Each row is where one point has got to under a steady rotation. How many ticks took it there?
The counts run from 0 to 623.
[136  94 149 172 143 144 100 151 135  88 132 157] -> 569
[137 135 119 158 134 147  64 135 116  82 126 115] -> 498
[145  93 130 112 136 155 151 121 108  74 155 147] -> 183
[126  69 107 139 171 145 124 133 157 102 141 132] -> 355
[171 110  94 127 118 133  79  93 123 104 163 107] -> 108
[125 145 126  86 122 126  98 135  69 121 151  99] -> 47
[154 108 115 174 114 136  83 111 141  96 149 134] -> 393
[150  86 125 153 149 121  74 115 163  98 140 130] -> 174
[106  80 147 113 117 136 156 144  89 146 168 153] -> 191
[100 109  83 163 143 174 119 149 126 103 145 144] -> 31
[ 87  81 143 123 139 113 127 162 102 160 158 145] -> 305
[129 131 142 168 121 129  58 152 109 105 128 130] -> 277
[ 83  83 141 138 145 121 118 166 114 156 147 142] -> 416
[133  81  98 108 159 156 143 116 136  94 156 128] -> 469
[116  81 109 130 184 141 118 150 154  96 135 129] -> 245
[124 113 162 162 120 102  59 149 114 125 133 134] -> 57
[109 105  69 129 171 147 108 136 132 119 138 106] -> 536
[ 86  77 116 142 159 124 110 166 126 160 136 129] -> 419
[106  77 139 116 127 119 145 147  92 151 166 149] -> 192
[139  90 177 120 104 116 120 131  91 119 162 160] -> 11
[ 87  88 148 137 139 123 123 172 105 154 145 150] -> 415
[148 108 134  95 103 103  89 109  90 139 163 108] -> 443
[167 111 104 106 126 129  91  92 117  91 158 109] -> 110
[134 112 167 153 150 135  78 152 124  83 114 144] -> 566
[108 131  85 147 159 156 100 158 116 103 122 112] -> 317
[111 105  70 158 132 168 121 132 116 122 163 130] -> 34
[125 134  72 127 136 167 114 126  94  97 150 107] -> 541
[163  83 133 100 127 128 117  94 131  92 160 131] -> 400
[122 138 159 142 120 118  63 153  90 114 127 122] -> 164
[120  97  68 150 119 161 119 114 113 133 170 124] -> 36
[158  85 123 122 157 139 107 108 149  73 144 130] -> 178
[128 132  84 165 117 167  92 128 106  96 150 126] -> 322
[ 96 116 120 125 140 102  85 149 103 168 145 102] -> 487
[133 131  87 136  99 158 104 106  92 112 167 119] -> 435
[137 100 146 168 130 118  58 133 136 116 129 131] -> 170
[ 89 115 119 123 117 110 100 155  77 177 163 122] -> 484
[144  84 161  77 141 118 133 127 101 103 157 132] -> 515
[ 99 107 100 160 158 169 128 160 116  99 129 140] -> 29
[134  98 157 156 132 104  60 139 137 125 134 129] -> 59
[164  77 126 114 127 128 111  95 137  95 165 130] -> 399
[113  75 164 108 170  97 117 164 129 134 135 129] -> 19
[119 131  74 139 148 167 105 140 108  95 140 106] -> 429
[139 114 174 105 148  92  78 147 109 115 127 115] -> 560
[138  90 147 147 153 118  71 126 159 100 133 127] -> 63
[106  86 125 130 191 133 117 166 139 107 121 125] -> 134
[142  92 126 128 142 160 144 123 120  61 152 151] -> 72
[101  94 107 134 184 151 121 163 138  94 121 131] -> 136
[ 93 111 115 141 141 110  71 159 109 165 137 103] -> 598
[149 137 113 143 135 153  77 118 114  75 138 107] -> 609
[115  86 105 131 179 151 127 148 155  91 134 127] -> 246
[131 133  80 145 112 170 104 121  91  99 158 118] -> 433
[146 111 180 108 106 121 114 130  77 101 156 147] -> 119
[121  66 122 151 170 134 108 139 163 114 139 142] -> 353
[114 130  89 177 126 146  71 150 117 119 137 120] -> 100
[113  67 152 146 162 115 101 152 148 127 136 146] -> 240
[134  63 114 151 142 149 124 112 146  99 157 151] -> 575
[102  82 124 102 133 121 146 138  99 164 172 136] -> 83
[113 122 115  91 128 107  96 140  83 155 154  93] -> 266
[116  73 119 133 178 137 116 147 157 105 132 132] -> 244
[109 105  99 111 107 131 122 121  80 161 178 118] -> 261
[152 116 164 100 109 130 121 118  83  89 152 132] -> 117
[ 85  94 111 124 170 116 107 170 123 150 137 110] -> 310
[ 87 128 119 112 159 129 102 177  88 138 124 107] -> 92
[103 124 113 119 153 104  70 149 105 153 136  95] -> 489
[158 119 141  78 119 121 102 108  99  99 156 107] -> 224
[109  74 128 114 120 129 153 131  98 149 177 143] -> 81
[156  90 129 100 143 139 133 107 126  81 156 128] -> 291
[128  83 129 132 123 164 153 121  97  99 170 158] -> 76
[123  89 186 145 125 116 103 157 101 126 135 154] -> 234
[141  90 172 118 101 123 124 122  92 119 166 160] -> 10
[129 105 147 170 128 117  59 140 130 115 132 135] -> 169
[127  80  90 124 171 165 140 132 141  80 146 128] -> 358
[145 116 166  95 127  93  85 133  95 125 139 111] -> 447
[121  74 102 135 172 147 122 131 156  97 142 133] -> 356
[111 105  86 131 111 171 142 131  85 122 172 136] -> 256
[ 83  92 116 126 168 113 109 173 124 150 138 124] -> 309
[129 145 143 102 110 120  94 138  63 121 144 102] -> 49
[114 147 134 112 137 109  75 155  85 122 125  97] -> 271
[115 119  69 124 158 165 110 131 122  99 143 108] -> 538
[147  92 127 163 129 130  71 108 153  99 144 131] -> 283
[108 123  73 128 164 156 101 148 125  97 128 103] -> 427
[123  95  98  90 153 162 163 125 109  99 161 128] -> 472
[119 119 113  87 128 114 101 127  77 147 156  95] -> 155
[ 99 107 101 154 168 162 126 163 126  97 123 132] -> 28
[129  93  99 100 153 161 151 127 118  96 162 129] -> 471
[113 130 116 127 157 113  60 158 120 123 120  89] -> 492
[109 121  77 133 167 153 101 154 128 108 130  99] -> 426
[131 124 145 174 121 127  58 144 117 106 122 130] -> 278
[113  75 162 150 146 109 100 158 131 134 134 157] -> 238
[136 114 146 104 106  97  83 113  91 150 161 111] -> 554
[143 108  87 152 116 135  69 104 134 119 155 111] -> 105
[162  86 139  90 135 130 131 108 122  91 167 129] -> 402
[145 110 157  85 125  90  85 126  91 125 148 110] -> 446
[ 85 120 103 117 171 128 100 177 109 137 125 106] -> 202
[118  64 133 153 162 129 109 142 159 116 136 146] -> 352
[139 137 121 158 124 147  69 131 116  80 128 121] -> 499
[154 109 159 114 104 136 124 112  90  87 157 148] -> 7
[131  80 100  91 149 149 159 114 114 109 162 130] -> 581
[144  87 124 133 165 134  92 129 157  75 131 129] -> 66
[131  79 181 121 110 111 120 130  97 132 164 159] -> 12
[124 105  64 125 120 147 116 109 112 133 170 115] -> 38
[107  69 159 111 161 102 117 150 123 139 142 136] -> 18
[119 142 161 135 123 116  68 158  82 116 129 121] -> 163
[120  64 137 159 156 121  98 147 154 113 136 153] -> 351
[147  84 136 144 163 124  78 126 157  91 129 126] -> 64
[161  77 140  93 134 128 123  95 124  94 166 126] -> 401
[121  97 168  94 133 137 153 144  83 106 156 151] -> 408
[135 117 139 118  94 110  86 112  83 154 170 116] -> 552
[164 116 109 110 131 135  93 100 121  77 146 110] -> 0
[140 122  87 152 100 155  96 102 101 114 168 118] -> 325
[160 111  99 118 108 130  88  92 114 116 169 110] -> 219
[154 136 107 148 128 156  82 123 115  67 132 117] -> 610
[109 110  82 152 128 179 138 133 109 105 163 140] -> 143
[114 132 120 129 156 119  65 153 113 117 121  95] -> 493
[ 97  91 124  89 152 113 130 154 101 160 154 118] -> 86
[142  90 154  95 130 146 157 130  91  91 159 150] -> 296
[163 107 132 136  95 139  96  96 105  91 169 142] -> 616
[132 139 116 138 152 131  63 147 120  95 120  96] -> 495
[128 138 137  96 117 120  96 135  67 125 145 100] -> 48
[104 124 126 104 144 102  73 154  99 149 133  90] -> 379
[102 118 124 100 124 150 153 156  66 124 159 131] -> 588
[118  79 177 136 130 103 111 150 114 137 144 158] -> 125
[136  94 143 111 123 157 161 126  89  93 162 157] -> 186
[121 139 114 137 155 123  58 150 115 108 117  95] -> 494
[ 94 101 117 145 177 154 123 174 119  98 122 127] -> 26
[158  80 123 135 139 131 105  93 151  87 156 129] -> 287
[131 105 158 154 124 102  56 144 125 129 133 133] -> 58
[ 99  86  90 151 168 138 106 155 142 134 142 123] -> 532
[132 119 179 102 138 106  87 148  99 107 134 120] -> 450
[141  94 142 109 133 159 157 127  96  83 167 148] -> 185
[136 123 133 177 123 140  64 135 118  87 128 127] -> 389
[ 99  90 166 125 134 127 143 175  86 135 147 153] -> 412
[103  87 139 120 177 123 117 172 128 119 127 120] -> 22
[100 113 109 109 117 118 113 139  81 170 169 115] -> 373
[142 126 130 174 120 142  65 127 122  86 130 134] -> 390
[135  95 155 167 148 142  98 157 133  79 121 151] -> 568
[128 143 155 113 112 117  82 148  69 124 134 118] -> 51
[114 137 136 105 139 111  78 159  85 129 127  95] -> 270
[140 108 140 104  99  98  84 117  87 148 160 111] -> 553
[125  77 176 116 126 105 123 138 108 143 162 154] -> 14
[135 107 161 162 150 133  89 154 130  86 126 147] -> 567
[129  77  95 127 179 150 135 135 151  91 143 126] -> 357
[ 87  93 153 151 149 131 127 176 107 138 138 161] -> 525
[150 134 113 155 117 158  81 108 109  70 143 123] -> 611
[125 123  95 175 119 141  67 130 122 124 144 112] -> 102
[155 112  97 127 106 135  88  87 115 117 172 108] -> 218
[136 115  85 156 108 143  79 104 119 116 166 114] -> 215
[114  77 170 150 145 111 101 154 125 131 137 152] -> 237
[150  82 135 157 144 120  76 120 156 104 141 130] -> 173
[117 110  94 114 130 174 156 130  87  99 160 136] -> 364
[113 114 104 100 116 117 110 126  87 168 176 103] -> 263
[147 115 173 104 110 122 118 123  77  95 155 142] -> 118
[157  83 123 139 154 134  95 111 150  80 147 124] -> 176
[122 100  60 134 117 151 121 110 110 132 175 122] -> 37
